In the data rows, 50 means zero.
Here is a table of points, one per row:
c(58, 36, 53, 62, 51, 59, 61, 49, 59, 49, 48, 35, 51, 42, 27, 57, 50, 50, 53, 57, 1, 50, 55, 50, 57, 64, 54, 59, 46,
  49, 37, 56)
c(54, 48, 45, 58, 49, 58, 51, 48, 54, 40, 57, 60, 53, 48, 65, 51, 57, 44, 45, 54, 0, 34, 50, 54, 56, 49, 45, 48, 61,
  45, 50, 58)
c(41, 62, 31, 69, 62, 68, 62, 51, 59, 52, 45, 28, 64, 42, 63, 34, 29, 53, 57, 53, 62, 56, 50, 58, 76, 59, 40, 34, 50,
  49, 64, 63)
c(55, 56, 52, 48, 44, 47, 46, 49, 53, 0, 55, 0, 48, 59, 58, 52, 50, 46, 51, 52, 51, 53, 54, 47, 51, 53, 50, 50, 49,
  49, 59, 45)
c(52, 52, 57, 51, 52, 50, 51, 56, 52, 39, 52, 32, 52, 52, 34, 49, 50, 53, 54, 49, 56, 55, 50, 49, 50, 52, 50, 0, 51,
  48, 54, 55)
c(54, 57, 64, 49, 47, 65, 58, 57, 58, 35, 55, 43, 53, 37, 38, 56, 52, 46, 54, 43, 28, 52, 53, 56, 41, 59, 31, 52, 46,
  47, 39, 69)
c(57, 49, 57, 45, 56, 42, 51, 57, 56, 56, 56, 49, 46, 54, 33, 44, 0, 50, 53, 47, 51, 59, 51, 46, 49, 51, 53, 35, 53,
  53, 46, 52)
c(48, 49, 43, 55, 47, 34, 55, 55, 47, 44, 62, 59, 61, 46, 64, 14, 15, 55, 47, 57, 55, 54, 58, 59, 45, 55, 49, 31, 55,
  58, 56, 48)
c(51, 52, 53, 52, 57, 38, 49, 58, 50, 51, 56, 55, 53, 43, 45, 0, 45, 50, 50, 56, 53, 52, 56, 55, 46, 52, 44, 44, 53,
  53, 46, 45)
c(54, 56, 0, 51, 52, 44, 49, 51, 51, 44, 52, 56, 54, 60, 49, 58, 51, 53, 51, 51, 55, 54, 57, 53, 52, 57, 55, 46, 58,
  52, 47, 48)
c(59, 61, 5, 58, 53, 69, 49, 51, 55, 63, 47, 52, 47, 47, 28, 28, 44, 58, 58, 47, 55, 52, 46, 59, 57, 55, 31, 59, 49,
  47, 58, 50)
c(55, 53, 31, 51, 54, 48, 49, 61, 58, 47, 53, 34, 48, 64, 18, 28, 60, 66, 53, 60, 50, 63, 53, 51, 47, 58, 23, 48, 29,
  53, 51, 50)
c(53, 55, 55, 51, 37, 52, 47, 49, 54, 43, 56, 59, 48, 53, 3, 50, 43, 46, 44, 53, 61, 49, 53, 51, 50, 43, 0, 42, 63,
  42, 47, 52)
c(47, 47, 55, 51, 46, 44, 51, 56, 46, 35, 45, 44, 54, 50, 40, 54, 55, 51, 53, 51, 62, 43, 57, 54, 50, 54, 48, 51, 48,
  0, 34, 53)
c(54, 50, 53, 54, 50, 0, 50, 54, 56, 56, 48, 47, 46, 0, 47, 52, 57, 52, 53, 53, 57, 50, 54, 49, 52, 54, 51, 54, 50,
  55, 52, 50)
c(57, 63, 62, 55, 63, 38, 55, 41, 49, 49, 54, 75, 63, 41, 45, 52, 46, 28, 64, 52, 35, 46, 47, 55, 47, 50, 29, 53, 51,
  40, 74, 49)
c(54, 62, 62, 51, 42, 38, 59, 39, 52, 67, 57, 53, 66, 63, 40, 60, 58, 39, 67, 55, 18, 45, 58, 57, 48, 59, 43, 56, 57,
  35, 64, 44)
c(53, 27, 52, 49, 46, 53, 48, 0, 50, 50, 51, 53, 53, 57, 45, 52, 51, 55, 55, 51, 49, 55, 54, 50, 52, 53, 58, 54, 53,
  51, 49, 50)
c(61, 54, 59, 62, 56, 56, 58, 0, 53, 66, 53, 43, 58, 58, 45, 54, 54, 50, 58, 56, 45, 34, 48, 50, 48, 63, 48, 48, 42,
  49, 46, 49)
c(44, 49, 54, 45, 62, 36, 0, 50, 50, 59, 46, 50, 54, 54, 48, 50, 53, 57, 61, 47, 44, 55, 54, 50, 53, 51, 52, 55, 54,
  58, 37, 53)
c(60, 49, 55, 55, 53, 65, 0, 47, 54, 59, 60, 58, 49, 47, 60, 50, 52, 56, 48, 60, 55, 47, 52, 51, 51, 50, 59, 59, 54,
  47, 73, 54)
c(40, 58, 62, 52, 52, 61, 41, 58, 62, 61, 57, 56, 51, 57, 67, 59, 61, 34, 50, 71, 69, 55, 46, 52, 73, 57, 56, 62, 69,
  64, 52, 61)
c(54, 37, 65, 59, 38, 59, 46, 69, 49, 63, 52, 53, 47, 72, 49, 62, 60, 63, 60, 70, 63, 69, 69, 59, 67, 56, 66, 56, 52,
  59, 74, 60)
c(41, 56, 50, 62, 60, 57, 52, 54, 55, 44, 57, 60, 4, 60, 62, 59, 54, 60, 48, 60, 52, 55, 54, 56, 55, 52, 54, 49, 60,
  51, 52, 53)
c(21, 55, 56, 58, 75, 51, 55, 56, 58, 58, 57, 49, 15, 60, 57, 56, 59, 54, 48, 54, 59, 49, 57, 51, 58, 54, 48, 55, 43,
  58, 49, 52)
c(17, 49, 51, 53, 45, 42, 58, 59, 52, 70, 57, 40, 8, 64, 67, 55, 52, 57, 55, 57, 43, 59, 57, 55, 51, 62, 44, 53, 63,
  59, 49, 43)
c(28, 59, 49, 51, 54, 63, 47, 49, 54, 39, 53, 66, 0, 39, 52, 48, 54, 52, 51, 44, 50, 46, 50, 52, 53, 47, 62, 53, 45,
  54, 62, 59)
c(0, 54, 52, 47, 48, 51, 50, 51, 50, 48, 54, 55, 40, 45, 45, 50, 56, 51, 54, 45, 52, 51, 53, 53, 50, 54, 61, 55, 53,
  58, 56, 52)
c(40, 60, 42, 56, 58, 56, 53, 60, 51, 41, 41, 59, 54, 53, 34, 46, 39, 59, 72, 44, 60, 60, 59, 70, 21, 52, 59, 54, 69,
  68, 44, 71)
c(57, 53, 53, 53, 40, 46, 49, 52, 57, 60, 55, 48, 50, 46, 50, 46, 52, 50, 51, 55, 60, 59, 46, 52, 0, 55, 49, 50, 50,
  39, 52, 58)
c(52, 62, 59, 48, 49, 57, 50, 57, 59, 56, 62, 51, 58, 49, 61, 60, 47, 31, 49, 58, 43, 44, 49, 57, 21, 55, 41, 53, 18,
  32, 44, 45)
c(54, 42, 53, 46, 42, 49, 54, 57, 52, 56, 51, 44, 52, 60, 47, 47, 53, 40, 57, 51, 44, 0, 53, 52, 57, 52, 59, 58, 55,
  54, 56, 54)
c(55, 52, 55, 48, 51, 51, 50, 58, 52, 52, 51, 43, 46, 54, 39, 47, 54, 0, 54, 50, 53, 40, 50, 52, 54, 48, 56, 49, 47,
  49, 43, 54)
c(57, 33, 46, 55, 15, 48, 49, 44, 47, 48, 49, 59, 48, 54, 63, 44, 61, 52, 59, 50, 52, 63, 51, 54, 69, 41, 50, 58, 22,
  44, 13, 58)
c(47, 54, 52, 50, 0, 55, 51, 54, 50, 51, 57, 54, 54, 47, 42, 53, 49, 52, 47, 54, 52, 54, 55, 53, 54, 55, 59, 49, 3,
  46, 8, 48)
c(56, 58, 57, 56, 29, 61, 50, 41, 58, 40, 52, 60, 59, 54, 64, 60, 45, 37, 45, 54, 67, 42, 37, 53, 31, 57, 39, 42, 27,
  59, 23, 60)
c(63, 40, 59, 38, 57, 55, 55, 49, 67, 48, 52, 59, 57, 65, 54, 64, 48, 57, 53, 61, 59, 5, 32, 49, 51, 57, 57, 50, 46,
  74, 42, 52)
c(52, 51, 49, 0, 45, 60, 57, 53, 52, 58, 53, 46, 51, 41, 63, 54, 55, 54, 56, 60, 51, 52, 37, 53, 49, 56, 49, 51, 52,
  49, 61, 48)
c(53, 45, 52, 51, 46, 52, 54, 49, 47, 59, 50, 48, 53, 48, 54, 53, 54, 59, 52, 55, 51, 53, 54, 43, 52, 0, 53, 52, 45,
  50, 59, 52)
c(51, 50, 45, 47, 49, 48, 60, 48, 40, 46, 62, 42, 64, 49, 63, 65, 53, 61, 55, 57, 53, 59, 57, 59, 46, 0, 57, 50, 48,
  48, 44, 48)
c(65, 44, 56, 34, 53, 41, 66, 52, 49, 47, 51, 31, 55, 59, 57, 53, 63, 61, 67, 48, 51, 57, 53, 53, 47, 20, 73, 53, 48,
  39, 35, 60)
c(61, 64, 55, 16, 74, 37, 63, 48, 47, 43, 67, 69, 63, 44, 56, 59, 59, 60, 29, 40, 53, 63, 55, 60, 60, 54, 67, 63, 59,
  57, 52, 73)
c(57, 61, 51, 57, 47, 45, 53, 58, 44, 39, 47, 46, 59, 17, 70, 46, 40, 56, 55, 63, 67, 53, 22, 50, 46, 52, 59, 36, 60,
  46, 57, 57)
c(50, 48, 53, 34, 52, 44, 55, 56, 49, 50, 52, 48, 54, 63, 42, 54, 45, 47, 57, 50, 48, 57, 0, 51, 49, 56, 56, 54, 53,
  56, 51, 52)
c(52, 0, 48, 54, 57, 60, 50, 43, 51, 46, 55, 57, 55, 46, 60, 57, 54, 48, 45, 51, 52, 47, 55, 53, 50, 41, 46, 55, 49,
  54, 54, 57)
c(52, 52, 53, 51, 58, 49, 51, 56, 0, 54, 49, 50, 50, 46, 49, 57, 54, 55, 50, 52, 51, 51, 55, 32, 51, 49, 50, 54, 47,
  60, 48, 48)
c(53, 51, 51, 53, 51, 50, 54, 52, 40, 53, 41, 58, 55, 51, 55, 49, 54, 51, 48, 54, 51, 54, 52, 0, 55, 50, 55, 57, 56,
  49, 57, 57)
c(53, 53, 49, 48, 48, 42, 53, 51, 43, 52, 0, 55, 50, 51, 60, 51, 50, 51, 33, 59, 46, 55, 58, 42, 53, 52, 48, 53, 51,
  54, 54, 35)
c(51, 52, 49, 54, 62, 56, 51, 54, 47, 45, 26, 59, 56, 48, 46, 56, 52, 53, 42, 44, 51, 54, 55, 46, 53, 51, 57, 56, 53,
  53, 46, 0)
c(50, 56, 54, 54, 57, 45, 52, 51, 46, 59, 25, 50, 54, 52, 46, 52, 54, 56, 0, 49, 53, 49, 51, 45, 55, 44, 59, 56, 53,
  51, 55, 58)
c(62, 57, 51, 59, 43, 60, 54, 50, 42, 67, 48, 45, 48, 47, 60, 53, 55, 55, 26, 14, 56, 56, 53, 51, 52, 55, 56, 54, 64,
  53, 54, 19)
c(54, 52, 49, 55, 45, 45, 57, 55, 51, 62, 43, 51, 55, 61, 61, 55, 51, 55, 54, 0, 51, 56, 54, 52, 57, 58, 51, 55, 42,
  57, 71, 41)
c(59, 51, 59, 54, 63, 66, 56, 54, 55, 51, 50, 65, 58, 53, 55, 51, 60, 53, 43, 6, 58, 51, 52, 43, 59, 51, 50, 51, 67,
  53, 43, 28)
c(53, 44, 53, 64, 60, 60, 55, 56, 53, 48, 49, 59, 66, 54, 52, 57, 60, 53, 36, 46, 60, 59, 54, 39, 54, 50, 55, 55, 56,
  53, 58, 8)
These points spread out most along one direction. Take the direction at right angles to it along which they spread out most. Go by this last direction. For each point below, how far along it does it lie, from 0 to 99? 50 is the average, and the first point above lies past it. One standard deviation of the points above along it is 16.
c(63, 40, 59, 38, 57, 55, 55, 49, 67, 48, 52, 59, 57, 65, 54, 64, 48, 57, 53, 61, 59, 5, 32, 49, 51, 57, 57, 50, 46,
  74, 42, 52) 70
c(53, 55, 55, 51, 37, 52, 47, 49, 54, 43, 56, 59, 48, 53, 3, 50, 43, 46, 44, 53, 61, 49, 53, 51, 50, 43, 0, 42, 63,
  42, 47, 52) 26
c(54, 50, 53, 54, 50, 0, 50, 54, 56, 56, 48, 47, 46, 0, 47, 52, 57, 52, 53, 53, 57, 50, 54, 49, 52, 54, 51, 54, 50,
  55, 52, 50) 43
c(57, 63, 62, 55, 63, 38, 55, 41, 49, 49, 54, 75, 63, 41, 45, 52, 46, 28, 64, 52, 35, 46, 47, 55, 47, 50, 29, 53, 51,
  40, 74, 49) 45
c(53, 27, 52, 49, 46, 53, 48, 0, 50, 50, 51, 53, 53, 57, 45, 52, 51, 55, 55, 51, 49, 55, 54, 50, 52, 53, 58, 54, 53,
  51, 49, 50) 67
c(28, 59, 49, 51, 54, 63, 47, 49, 54, 39, 53, 66, 0, 39, 52, 48, 54, 52, 51, 44, 50, 46, 50, 52, 53, 47, 62, 53, 45,
  54, 62, 59) 35
c(55, 53, 31, 51, 54, 48, 49, 61, 58, 47, 53, 34, 48, 64, 18, 28, 60, 66, 53, 60, 50, 63, 53, 51, 47, 58, 23, 48, 29,
  53, 51, 50) 21
c(61, 64, 55, 16, 74, 37, 63, 48, 47, 43, 67, 69, 63, 44, 56, 59, 59, 60, 29, 40, 53, 63, 55, 60, 60, 54, 67, 63, 59,
  57, 52, 73) 61
c(52, 52, 53, 51, 58, 49, 51, 56, 0, 54, 49, 50, 50, 46, 49, 57, 54, 55, 50, 52, 51, 51, 55, 32, 51, 49, 50, 54, 47,
  60, 48, 48) 59
c(50, 48, 53, 34, 52, 44, 55, 56, 49, 50, 52, 48, 54, 63, 42, 54, 45, 47, 57, 50, 48, 57, 0, 51, 49, 56, 56, 54, 53,
  56, 51, 52) 51
c(59, 51, 59, 54, 63, 66, 56, 54, 55, 51, 50, 65, 58, 53, 55, 51, 60, 53, 43, 6, 58, 51, 52, 43, 59, 51, 50, 51, 67,
  53, 43, 28) 63
c(44, 49, 54, 45, 62, 36, 0, 50, 50, 59, 46, 50, 54, 54, 48, 50, 53, 57, 61, 47, 44, 55, 54, 50, 53, 51, 52, 55, 54,
  58, 37, 53) 49
c(57, 61, 51, 57, 47, 45, 53, 58, 44, 39, 47, 46, 59, 17, 70, 46, 40, 56, 55, 63, 67, 53, 22, 50, 46, 52, 59, 36, 60,
  46, 57, 57) 38
